Some points, each followed by its number:
[-0.8 1.0 0.3 -0.2 -2.5 -1.2 -0.8 -1.1] 0
[0.7 -0.9 0.0 0.6 0.1 0.2 0.5 -0.1] 1
[2.0 -1.3 1.2 0.3 1.6 0.1 0.2 1.3] 2
[2.3 -2.2 -0.7 0.7 0.7 1.9 1.0 1.0] 3
[1.7 -0.6 -1.2 2.1 0.7 0.3 1.5 1.7] 4
[1.1 -1.6 0.3 0.4 1.5 1.4 2.0 0.9] 5
[-0.4 0.0 -0.1 -0.8 -0.2 0.5 0.5 0.5] 6
[-0.1 0.0 -0.1 -0.2 0.3 0.9 -0.8 0.0] 7
[1.8 -0.5 -1.2 1.3 1.1 1.0 0.4 2.0] 8
[-1.8 1.0 0.2 -0.4 -1.1 -0.5 -0.8 -1.3] 9
[-0.6 0.4 -0.3 -0.2 -0.3 -1.0 -0.4 -1.6] 10
[-2.3 1.5 0.8 -1.2 -0.4 -1.6 -1.1 -1.9] 11
[0.2 -0.7 -2.1 1.1 -0.4 -0.4 0.9 0.2] 12
[-1.5 0.6 1.0 -0.8 -0.5 -1.0 -1.4 -0.8] 13
[-1.3 1.2 0.3 -0.8 -2.3 -0.5 -0.5 -3.0] 14
[1.0 -0.5 -1.6 1.1 -0.3 -0.1 1.7 2.3] 15
[0.8 -0.7 -0.2 0.4 -0.5 0.4 0.6 0.0] 16
New points follow, each followed by the numbers of its three nearest points above, nearest first.
[0.4 -0.2 -0.9 -0.7 -0.1 0.9 1.1 1.3] 6 16 1
[-2.6 0.3 0.4 -0.1 -0.6 1.1 -0.8 -1.0] 9 13 7
[0.5 -0.1 -1.1 -2.0 -0.3 -0.5 0.1 0.1] 6 7 16
[0.2 0.0 1.5 -1.2 0.3 0.0 0.3 0.3] 6 7 1
[-0.3 0.0 -1.8 0.7 -1.0 -0.5 0.4 -0.5] 12 16 10
[-0.7 0.7 0.0 -0.9 -2.2 -1.3 0.0 -1.2] 0 9 10
[3.0 -3.0 -0.5 0.5 1.2 0.9 1.6 1.2] 3 5 2
[0.5 -0.3 -0.4 -0.6 0.9 0.6 0.8 1.3] 6 1 16
[-0.7 0.6 0.7 -0.6 -0.8 -0.8 -0.9 0.2] 13 9 10
[0.3 -1.2 0.2 0.5 0.6 -0.4 0.5 0.4] 1 16 6
[0.6 -0.3 -0.6 1.6 -0.2 0.8 3.0 2.6] 15 4 8
[-0.2 0.2 0.5 -1.4 0.2 -1.1 -1.0 -0.3] 13 10 7
[2.2 -2.0 -0.7 0.7 1.9 0.5 0.6 3.0] 8 2 3
[-0.3 0.5 2.0 -0.8 -0.6 -1.0 -1.5 -0.2] 13 9 0
[-0.2 0.5 1.4 -1.5 0.1 -0.8 -0.9 -0.5] 13 10 7
[-0.2 0.4 0.2 -0.2 -0.2 0.0 -2.2 -0.1] 7 13 10
[-0.2 -1.4 1.5 0.6 0.2 0.1 0.0 0.2] 1 16 7
[0.8 0.2 -0.7 0.2 1.3 -0.6 1.1 -0.1] 1 16 12
[1.3 -0.3 -2.2 1.3 2.3 1.6 0.8 0.4] 8 4 3
[0.9 -0.6 -0.9 2.6 1.4 0.1 0.8 0.7] 4 8 1
[-0.7 0.9 0.5 -0.1 -2.0 -0.7 -0.8 -1.1] 0 9 13
[0.1 0.1 0.3 -0.4 0.3 -0.6 -1.2 0.0] 7 10 13
[0.2 -0.8 -1.8 0.9 0.2 -0.2 0.6 0.4] 12 1 16
[-0.4 0.3 -0.3 -0.9 -1.1 -1.3 -2.0 -0.2] 13 0 10
[0.2 -0.2 1.2 -1.8 0.6 -0.3 0.0 0.2] 6 7 1
[0.1 -0.2 -2.3 2.6 0.3 1.0 1.3 -0.3] 12 4 1
[-1.6 0.6 0.4 0.0 -1.2 0.5 -0.3 -0.6] 9 13 6
[0.4 -0.9 -1.8 1.3 0.4 2.2 0.5 0.5] 8 3 12
[1.4 -0.7 -1.9 2.2 1.1 1.2 1.9 0.7] 4 8 15
[2.3 -2.1 -0.9 1.4 1.4 0.7 1.4 1.0] 3 4 5
[0.2 -0.4 -3.0 1.2 -0.8 -0.4 0.7 0.2] 12 15 16
[-0.1 0.0 1.9 -2.6 -0.9 0.7 -0.3 -0.2] 6 13 7
[0.6 -1.0 -1.2 1.8 1.3 0.3 1.4 1.1] 4 8 15
